Each path below is one point turned by a fixed rotation once a step. After each direction that follows a path, write how fast that rotation turns it, in degrees per step (0 if it stays still).
Each turn is a multiple of 5 degrees from 10 to 175, or 0.
Each row of a path follows its step; steps can be skipped.

step 0: [ 16.9  -6.4  18.4 -19.9 -30.1  12.6   4.8 -30.2  -5.5  26.9 -25.5  13.9
 -13.7  -0.8 -36.1 -17.3 -16.2 -18.3  23.1 -29.8   2.1  25.2 -12.5 -17.9
 -12.4 -26.2  24.6   0.7 -25.7  30.4  23.0   1.8]
step 1: [ -3.4  16.3  -0.5 -13.2 -15.7  -0.3   6.3  15.9 -13.9  16.4  -6.6   9.9
  17.2  71.6 -33.6  -4.0 -37.9 -17.6   6.3 -29.0 -18.1  14.1  14.6 -17.0
  -2.9 -19.4  -7.3 -17.7  23.7  -8.9  -6.7 -13.7]
step 2: [-15.5  34.5   1.7  10.9  -3.2  26.1   2.7   8.3 -21.1   3.1  -3.4  -9.3
 -35.0  15.9   4.7  15.9 -19.3  16.6   3.1  -2.7 -52.4  -4.6 -13.9  36.2
  -6.0 -47.9 -22.3   6.7  10.2 -24.0 -11.4   5.2]
step 3: [ 38.2   7.4 -14.9  -0.5   1.5  12.9 -15.8 -15.2 -31.5  -1.1   3.4 -42.5
  -9.2  -8.5   5.8  13.3  23.3 -31.2 -25.9  -4.3 -19.2  -5.0 -15.2   5.5
  15.1 -51.5 -11.7  16.9   8.9  31.3  20.9   9.0]
step 4: [ 44.2 -16.5 -12.0 -12.0 -12.8 -24.6  -2.2  25.1 -12.9  22.1  -4.4  -6.9
  37.0   8.8 -25.4  17.8  19.3  11.0 -38.2  -6.2 -20.7 -35.4  17.9  11.7
  15.5  -8.9  26.0  -1.5   9.1  12.1 -16.0  22.4]
step 5: [-11.9 -12.1 -22.0  -4.8  14.9  12.0  -9.0  16.5 -45.7  12.6 -19.6  17.9
  13.5 -33.2 -24.2  26.7   2.7  22.2  21.8  20.1 -28.8  -0.7  -9.4  16.0
 -24.9   8.7  36.4  -9.1   8.0   9.0 -38.3   4.5]
step 6: [ -1.7  26.2  16.1 -24.5  10.2  30.2  -9.9 -43.5 -19.8  12.2 -23.7   4.1
  27.9 -46.3 -21.9  22.0 -17.1 -20.2 -14.6 -15.0  -1.3  18.4  -2.9  -2.7
 -19.3  26.9 -10.3   9.3   8.7  23.7  -1.2  -8.3]
step 7: [  6.2  14.4  -3.0 -16.7 -13.1   3.0  42.5   2.2   2.9   3.0  10.2 -11.7
  28.2  -1.9  -6.4  44.3 -46.2 -23.3   1.6 -29.3   5.1 -25.5  19.3  20.8
  12.4  28.6  -9.9 -24.7   7.5   0.0  14.6 -22.9]
step 8: [-17.6  22.1 -51.4  23.3 -13.7   5.0  17.3  16.2  13.1   6.0 -39.9   4.2
   3.2 -24.8  15.6  21.4 -12.2  18.4  41.5 -12.4 -13.6 -12.8   8.9  26.5
  26.3 -14.6  -8.0  13.4  -7.0  -7.3  20.0 -16.0]
step 9: [  6.4   6.4 -43.8 -13.4 -43.4  12.0 -34.2  -2.7 -24.2  14.9  -4.1 -13.5
   6.5 -18.3  27.2   2.7  10.6  15.0  -2.3  -4.8   2.1  14.7  23.8 -31.9
  -0.8  -5.0 -26.5  35.3 -14.9   4.4  29.4 -21.7]
[ -8.7 -16.2  -1.6   6.2  -3.1 -14.7  -2.8   0.4   0.8  10.3  -7.7   6.8
  -4.1   5.6  -8.4   6.6  -6.7   8.6   0.6   5.2   5.3   6.7   4.5   5.5
  13.8  -3.0  -3.3   2.1  13.2   9.0   3.4  -2.8]
100
[ 12.3  -4.7  -4.8 -12.0  -7.9  -2.3 -13.6   8.3  -6.5  13.5  -1.4   7.0
   3.2  -0.6   1.3  -7.4  10.0   5.9   8.5   9.6   6.7  -2.1  -5.6  -1.9
   4.4   5.0  10.2   3.7 -12.2   1.9  -0.3   6.9]
70
[ 12.2  -0.1   2.6  17.4   2.2  -4.7  10.9  11.0   3.1   4.3  -7.8   7.4
  -4.1  -3.0  -9.1   3.1   5.4  -7.8   3.0   0.2   0.5 -13.1   7.6 -11.0
  -6.5  -3.4   5.9  -1.2  -3.7   1.9  14.2  -2.4]
95
[  1.9 -10.4   3.1   0.2   6.7  -1.7  -7.6  -9.4  -7.8  -9.2  -5.7  -1.5
 -16.9  13.8  -5.0 -13.0  -5.8   1.6   2.3  -9.8 -10.7  -5.6   1.2  -6.7
   8.2   5.6   1.9  -1.7  -8.6  -6.8   4.4   3.4]
25
[  4.1  22.3  -5.7   4.2 -12.0  -7.0  -9.1   5.1  -1.0  -4.7   4.9  -5.1
 -13.9   5.1  -3.5   2.9   3.6   0.4   0.5  -0.9   4.7  -1.0  -2.4  -0.1
  11.4  -5.3  -0.1   8.5   3.8  -8.8  -0.3 -14.2]
55
[ -0.1   4.5  20.8   3.5  -4.7  12.2  -1.7   7.8 -15.4  -2.2  -3.4   3.8
  -6.8   1.6   7.0   5.2   3.7  -3.0  -2.6  12.8  -2.4   6.6   6.3   2.5
   3.8  13.2  -9.4   1.3   4.6   0.6   6.9   4.8]
95

step 0: [ -2.2  -5.4 -11.3  13.5 -11.7  27.8 -15.3  17.9  -3.5 -10.8  -9.6   1.0
  23.5  24.6  -2.7   7.0  12.8   8.9 -19.4  -7.2  -9.0  21.9  50.8  -8.9
   8.9 -12.2   3.4 -13.9  -8.5  -6.4 -14.2 -42.0]
step 1: [ 21.2  -5.1  18.8 -10.6  11.7  13.0  -4.8  12.6  -8.4  25.2   7.2 -23.3
   6.5 -16.2   8.3 -10.0  39.8 -26.9  15.4   5.2 -22.8   6.7  -1.9   1.6
  -4.8  17.1 -20.7  -4.8  18.2   2.3 -33.0 -28.5]
step 2: [ 33.9  18.2  12.9  17.4  -9.9   7.4 -24.1  34.6   9.7   5.6 -18.9   2.0
 -24.6   1.1  -7.1 -11.7   3.2  22.6   6.2  -9.5  -8.6   0.0  20.9  -7.8
  -6.4 -18.6  32.0  22.2   7.6  20.1  -7.4 -25.4]
step 3: [  4.6 -15.4  18.1  10.5  -0.6  13.3   2.7  16.7  13.7 -18.4   7.6 -25.3
  -4.7  18.3  30.4   2.6  39.0 -10.4  -3.6   4.0  11.7 -27.2  -1.8  38.0
  -1.0   9.8  25.6 -13.6  22.4  -8.1 -12.0 -11.9]
step 4: [ 35.9  13.8  24.3 -28.9   2.1  27.3 -13.8   8.9   3.9   6.5 -12.5   3.9
  10.0  31.2   2.3  -0.8  -2.9  13.0  -2.7   4.1  -5.4 -16.5  -1.5 -20.3
  16.9  -6.0  16.8   3.6  12.9  16.3 -34.0  32.2]
step 5: [ 22.8   8.1  16.6  17.4  -7.9 -12.4  -1.0   0.4  23.3 -12.4   4.6 -11.4
 -20.4  -3.7 -18.6   8.0   0.6  -8.3  31.3  10.0   0.6 -20.2   9.3  16.6
  23.2  21.8   4.7  15.6  40.3 -32.1   4.2  21.3]
step 6: [  2.2  15.0  -1.5   2.0  -1.0 -15.3 -12.9 -19.4   5.5  -7.5   2.4   4.7
  12.4  31.1   3.8  11.4   9.4  34.3 -27.2  26.0  23.2 -32.3  23.6 -14.8
 -28.3   9.3   5.1   9.5  19.2   7.7  -2.3  21.3]
step 7: [ -0.2  -5.1  10.5  27.7  15.5  -6.2  20.5   3.1 -17.4 -19.0   0.0  14.6
  34.5   3.1 -23.6   9.0  12.8  -8.8   3.0  23.1  11.0 -12.1   2.6 -13.0
  46.4   9.4 -14.7  -3.9   9.3 -22.6 -23.7  16.6]
step 8: [-15.3  39.3  21.7   1.3 -10.2  -8.0 -36.0 -24.9  -6.4  16.8  15.7  15.0
   4.8  10.2 -29.8   5.1   2.5  -6.8   4.7  12.5  -6.9 -17.3  25.1 -13.0
  -6.7 -17.3 -38.2   1.7  12.2  -1.1   3.1  -7.3]
step 9: [  3.3   1.8 -10.5  62.7 -34.3 -15.9   9.6  18.8  -8.0   7.5  12.4 -14.6
  14.3  -7.9   0.1   1.3   4.2  11.3  -6.3   9.6  11.9   9.0  18.1 -15.9
  -8.7  10.5 -21.4 -15.0  -4.1 -16.6 -19.5  -9.8]
[  3.5 -14.5  -6.2   0.6  -5.0   3.3   7.9 -10.2   1.9  -5.9  -4.8  -3.5
   9.4   8.7   6.3   5.4   5.2   4.2  -6.5  -0.9   7.4   4.5   0.7  -0.3
 -16.5   4.1  -0.3 -16.7  -2.0  -1.4 -15.5   1.8]
120
[  3.2   0.1   1.7   2.2  -3.2  -3.3   4.7  -3.2 -10.1  15.6   7.7   9.6
   7.6  -2.4  -3.9  -3.9  13.4   1.8   4.8  -9.7  15.1   9.3  10.7  -2.0
   3.8  -0.9  -4.8  -5.8  -1.0   4.1   7.7 -14.2]
40
[ -6.5   0.9  -9.5  -7.1  -9.7  -1.9   2.5  21.2   8.5  -5.8  -6.7   1.9
   3.5  -6.4 -20.9   2.1  10.1   0.3   1.4  -5.1   4.0  -1.7  -1.8   3.2
   4.1   6.2   2.7  -7.4  -4.5  -7.2  -1.9   3.3]
160
[ -4.3  10.0  -2.2  -3.8  -0.7   1.0   7.1  -9.9   5.9 -11.5   2.9   7.1
  -4.9   2.1   0.4   4.9  -6.0  -4.6   3.4   2.5   1.5   3.8  -3.7  16.6
   8.8   6.8  -0.6  -4.6  11.6  -4.5  -6.1 -21.5]
155
[ -6.3  -2.0  -8.4   4.1   8.0  -6.6  -8.0  -6.1   3.7  -5.9   6.9  12.0
   7.4  -1.6  -8.1  -1.4   2.3  -9.2  -6.1  13.8  -2.2   8.6  11.2  -4.4
  -3.6   2.2 -10.7  12.3 -10.0  -8.4  -7.0   0.0]
40
[ -3.6   1.0   2.3 -11.7  -9.1   3.3  -2.0  10.7  -3.7   2.8   8.6  -9.8
   7.2  -1.1   8.1  -8.4  -8.4   3.7  -4.1  15.3  14.6   0.2  -6.4  -2.9
   0.5  15.5  -6.3   6.3  -3.2   5.8  -3.3  -5.6]
135

step 0: [  3.8  -5.0 -16.5 -24.3  15.9  14.6   0.8 -22.6 -18.4   1.1 -18.9  -7.9
  15.0 -18.1 -24.5  26.7  -4.4  22.9  11.5 -28.8 -20.2   3.6   1.3   2.9
 -48.3   6.2  12.4   8.6 -30.6   9.4   8.6 -24.2]
step 1: [ 11.6  10.5  -7.8  24.2   3.5  29.1  32.4  20.4   3.7  13.7 -10.5 -14.4
  -8.2  21.0   5.2  -1.3  10.1  -0.1  -8.3   3.4  56.4 -16.5 -15.0  10.2
 -41.9  -8.3  -1.3  17.2   8.2  -3.3 -11.2   2.3]
step 2: [ 30.4  24.8  -3.9   1.4 -47.0  -2.2  -6.4  -0.2  26.2  -1.5 -11.2  26.9
 -10.3   8.0  35.7 -10.2  -1.4  -9.4  17.2 -22.8  -7.4 -14.7 -13.1  12.5
  24.7   3.3  31.1  -6.1  23.6   1.2  11.6  -3.2]
step 3: [-45.8  -8.0  -5.5   1.4  -8.2 -13.0   0.3   4.2 -14.0   9.8   6.3 -17.0
  -1.3  18.1 -12.6 -21.1  33.9   8.3  -3.2 -38.3 -26.1  28.0   1.1   4.8
  25.0  16.0  -9.2  -3.2  -1.5  18.2  23.2 -25.8]
step 4: [ -1.9   3.4  17.3  -0.5  65.2 -22.2  11.2 -19.2   5.5 -23.9 -11.3   7.0
  21.7   3.2  -1.2 -30.6  -9.6 -21.5 -14.6   0.3  28.4  10.3  -8.1  16.2
  -3.0  12.3 -20.5  -3.6  -2.6   8.4   8.9  11.2]
step 5: [ -1.4  17.4 -13.3 -16.3 -14.0  17.3  -7.4 -36.3   2.3 -15.4 -18.6   6.5
  15.1 -30.7  -1.3   5.3 -14.2   5.9  10.7   3.5  16.9  -6.7 -30.7 -58.1
   0.2  18.7  18.2 -11.6  -3.7   4.3 -28.0   1.2]
step 6: [ -9.3  -3.9   2.5  12.2 -22.7  41.0  -7.7  -8.5   5.2  19.7  -0.3  -5.5
 -32.2 -14.2 -13.7 -12.9   3.8  40.5 -12.9  -7.5  -0.8  20.1  16.3   5.3
 -17.4 -18.2  -6.4  34.4  17.1  24.9  -3.6  27.1]
step 7: [  6.3  -6.2  10.2   3.7  17.0  15.5  -5.7   3.4  13.2  16.8  33.1  -1.8
  29.6   8.2  23.5   3.7 -21.1  -9.3   7.9 -24.5 -26.7 -38.3 -18.9  44.9
 -20.9 -10.2   1.8  -2.0  14.5  20.1  10.2   3.0]
step 8: [ 12.1  -5.6  -2.3   4.6 -10.5 -17.0  -8.6 -15.3  -1.2   6.1   5.8   4.2
  23.1  26.5  10.1 -20.5  41.3   5.1   8.5  -9.0   5.9  -4.0 -10.5 -13.7
 -18.9  -7.1  18.3  -2.8 -40.0  -8.0 -14.4 -58.9]
step 9: [  5.9  13.8  15.9  12.7  -2.0   2.4  14.5   8.4  -6.8 -22.4 -18.2  27.2
  -7.3   2.1  -2.2  17.2  -3.7  25.9  -8.4 -26.3  53.3  33.2   8.0   9.0
   7.2  20.4  -6.9  15.2   8.1 -11.1  33.6 -21.9]
[ -8.4  -3.1   9.1  -9.4   1.0 -11.1  13.6   0.9   0.0 -19.0   7.6   7.1
  -1.1   2.3   7.8  -3.4  -4.9  14.0  -6.2  -1.6   0.4   4.6   5.7  -4.4
  -3.2   6.4  -4.5 -12.8  -2.9  -0.5  -4.4  -6.4]
70
[ 16.0  -0.2 -10.6   0.2   2.7   2.3  -2.1   0.7   6.5   3.7   7.2   6.6
   3.0  -3.3   9.5  -9.7   2.4 -13.3  -1.8   3.8   6.9  -5.6  -0.3  -6.1
   1.6  -1.0  -2.3 -20.7   2.5   3.5 -14.9  -3.9]
120
[ -6.6   4.6 -10.9   1.0  -3.7   2.5  -0.1   7.2  -9.9  -5.1   6.3  13.3
   9.9 -13.0   3.8  15.3  -7.0 -10.5  -1.0 -12.0  -4.6  -1.5  -6.1  -1.4
  -3.6   6.3 -10.3   4.0   7.7  -1.5   3.2  -4.9]
160
[ -8.5 -14.4  -5.6  -4.5  19.5   0.0  -5.8  -4.5  -3.5  -5.5  -3.8  -4.8
   1.9  -4.8   7.5  -1.7  13.3  -7.2  -9.5   0.4  -9.4  -6.9  -2.5   8.2
 -10.0  -2.5   5.7  -4.4  -5.3  -3.7   8.1  -4.6]
95
[  0.6  -9.0  20.0  -1.5   0.8   4.6   5.3   0.2  -2.6   9.8  -4.9  -0.7
  -1.9   1.3  16.2   8.9  -0.3 -11.7  -4.3   3.6  10.3  12.6  -1.9   1.5
  -3.6  -4.3 -10.6  -1.9   6.3   7.9   6.6   3.3]
135
[-10.7  -6.6  -6.0   1.8   3.0  -3.8  -0.7   4.0   5.7   8.4 -10.9  -1.9
  10.9  -6.6  -2.2  -3.5   0.3  10.9  -0.4  -2.2  11.1   3.6   9.4  11.2
   1.2  -6.5  -7.0  -0.4  17.1 -10.2 -10.7  -5.4]
135
[  1.5  -3.5  -6.0 -12.6   3.8  -5.4   0.5   4.8  -1.2   9.1  -1.2  -1.5
   6.9   8.7  -2.8  -1.2 -10.0  -0.2  -2.4   1.3 -12.0   1.1   0.1  13.1
   6.5   0.1 -11.2   5.0 -10.6  20.8  -7.3  -6.3]
95
[  0.7   1.2  -1.8   8.5  -0.6  -2.5  -3.0 -17.0  -0.5  -1.6  -4.9  -1.4
  -5.5  -5.7 -11.9   5.4  -4.4   2.9  -4.3  14.7  -8.2   9.1 -12.8   6.7
  -7.4  11.1  -9.5 -11.6   5.8   0.4  -5.8   3.7]
60

step 0: [ -2.9  13.8  11.0  19.5   0.2 -10.7 -16.9   9.6 -28.0  15.7  22.7   5.0
  -6.1  13.1  -4.4  20.8  -1.7 -44.3   1.3  -4.1 -34.9 -30.0  -2.3   9.4
  18.8  13.4  -0.6  -6.3  33.9  25.5   3.4  55.9]
step 1: [ -4.5 -14.3  -3.2   9.7 -16.8  17.1 -17.2  15.3 -20.9  26.4 -17.3 -18.5
  22.0  17.2  -2.3 -18.3  19.6  15.7  34.3   0.4   5.3 -33.1  -1.3  46.8
  19.4 -30.8  -3.0   8.3  19.2 -33.2 -12.8 -28.4]
step 2: [ 31.5  -8.1 -20.0   0.2 -15.4 -14.1  13.9  21.1 -16.2  -5.7 -24.4  -8.5
  -2.0  11.8 -13.0  -7.1  34.7 -35.5  -1.1  -5.1  23.1   5.3 -11.3 -18.7
 -40.4   3.7   3.4 -52.4  33.9   6.7   5.1  13.5]
step 3: [  1.2  -4.3  -0.7  15.2 -19.8 -10.6  -8.0  42.9  22.2  20.4  24.0 -13.1
  -7.0 -21.8  10.9  15.3  -8.6  14.5  25.8  18.4   7.5 -50.2  33.5   1.3
  -0.7  28.5  16.3   9.2  22.0  18.1  31.5 -11.8]
step 4: [-22.4  26.2   8.0   6.3 -26.4  11.2 -21.7  -0.9  -4.4  20.5  -0.2  -3.8
   1.4   3.8 -50.8   2.5   9.1  -4.6  31.9   7.1 -34.9  27.0   9.3  30.7
 -14.1 -16.3 -25.9 -32.8  17.6   2.7  18.1  26.9]
step 5: [ 32.7   0.2 -14.0  26.0 -19.6  14.2   3.1  20.4 -28.7  10.3 -19.7  14.5
 -14.6  20.2  31.5 -10.8  16.0  -6.9   5.2  24.8  -5.6 -24.2  17.5   5.2
  30.7  -7.2  32.5   2.6  21.5 -27.3 -10.3  41.1]
step 6: [-21.4 -22.6  11.8   4.7  13.4  -3.0  -7.3  35.0 -16.9  -2.9  21.7 -22.2
  25.2  27.1 -19.5   3.1  -6.8 -18.5   9.0 -33.7  14.3 -43.3 -15.0  19.5
 -11.9  -5.4  -5.0 -33.4  44.6   8.4  -8.1  -0.8]
step 7: [ 26.1 -19.1 -14.8  11.1 -36.0 -24.4 -22.5  13.5   5.8  41.1  -9.7  -9.5
  -8.7   2.6 -10.0  -2.4  46.7  11.8  39.5  29.6   6.0  -0.9  -8.4  -8.9
 -28.8  -7.1   5.8  -4.4   3.1  -9.8  10.4 -31.9]
step 8: [ 13.6  23.9  -3.2  -5.8  -6.6  18.1  18.8  19.1 -13.4  -0.8  -6.1  -7.3
  -5.5 -34.2 -17.4  -5.4  14.4 -37.0  18.3   3.9  -6.6 -13.0  31.7   3.5
  -0.3  26.7   4.7 -16.9  33.6  50.1  28.3  34.2]
step 9: [-22.3   8.0  -5.6  17.1 -38.4   1.6 -21.6  20.4  10.7  15.9  -5.5   6.0
   4.1  19.4   5.7  25.0 -17.7  28.0   2.1  22.2  -7.3 -34.4  14.4  40.2
  12.0  -3.5 -27.6   0.3  34.6 -37.1  10.9  14.9]
[-10.7   1.9  -7.0   3.8   9.4   6.1  -7.3  -0.3  10.7  -3.0   0.0   2.7
  -0.7  -1.4  -5.1   5.7  13.4  -5.3  -0.2 -16.2   3.3  11.4   5.3   1.9
   3.2   4.1  -1.5 -10.6   9.1  11.0 -14.2   3.1]
170
[  2.8  -4.2   0.9  -2.5  -3.4   8.8  -7.3   8.1  -1.3 -10.2  -6.6   8.4
  -6.1   2.9   8.2  -7.5 -12.0   3.2   4.9  -2.1  16.3  -1.4  -4.3  -8.0
  -5.2  10.5  -9.4   5.6   4.7   6.5  -1.8  16.2]
120
[  4.5   5.2   5.8  -9.0   0.9   0.4   0.4   6.5  -4.9   7.3  -0.4  -8.5
 -17.6  -7.7 -17.8   9.8  -2.3   2.6   2.5   5.6   0.4   4.6  -8.2   6.2
   4.3  10.9   3.7   9.9  -0.5   0.7 -13.4   2.7]
90
[ 1.2 -6.3 -7.7  6.7 -3.6  1.4 -5.9  3.7 12.3  4.7 -4.0  7.6 -5.4 -1.5
 12.5  2.9  8.3 15.6  5.1  7.0  6.2 -3.5  8.8  3.1 10.7 -0.5  8.5 13.7
  0.4 -6.9 -8.0 -9.4]
175
[ 10.5   0.4   6.2   5.2   5.1   7.3  -2.4 -12.5 -10.4  -1.8  -8.7  -4.6
  11.2   0.7   3.9  -2.2   7.9  10.1  10.9   3.7   4.8  13.8  -0.9  12.8
  -3.7  10.4   9.2  -5.1  -6.1   3.5   4.4   2.5]
120
[ -5.4   9.3   4.1   8.8 -10.5  -2.8 -18.2  -8.3   0.0 -11.7   4.9 -10.9
  -4.2   4.9  -3.9   0.9  -0.8   0.1  12.4  -7.1   1.1  -8.3   0.5   3.3
  -7.0  -3.2  -8.4   4.3 -11.5  -3.3  -6.3  -8.1]
125
[ 14.7   8.1   5.7 -10.4  -1.2 -12.2  -1.4   3.7   1.7  -6.7   3.3   3.2
  10.5   0.0   6.9   3.2   0.3 -13.1   2.4  -3.9  -0.9  -9.1  13.9  -0.5
   8.0   7.3  10.9   2.3  -7.1   7.2  -8.8   5.8]
135
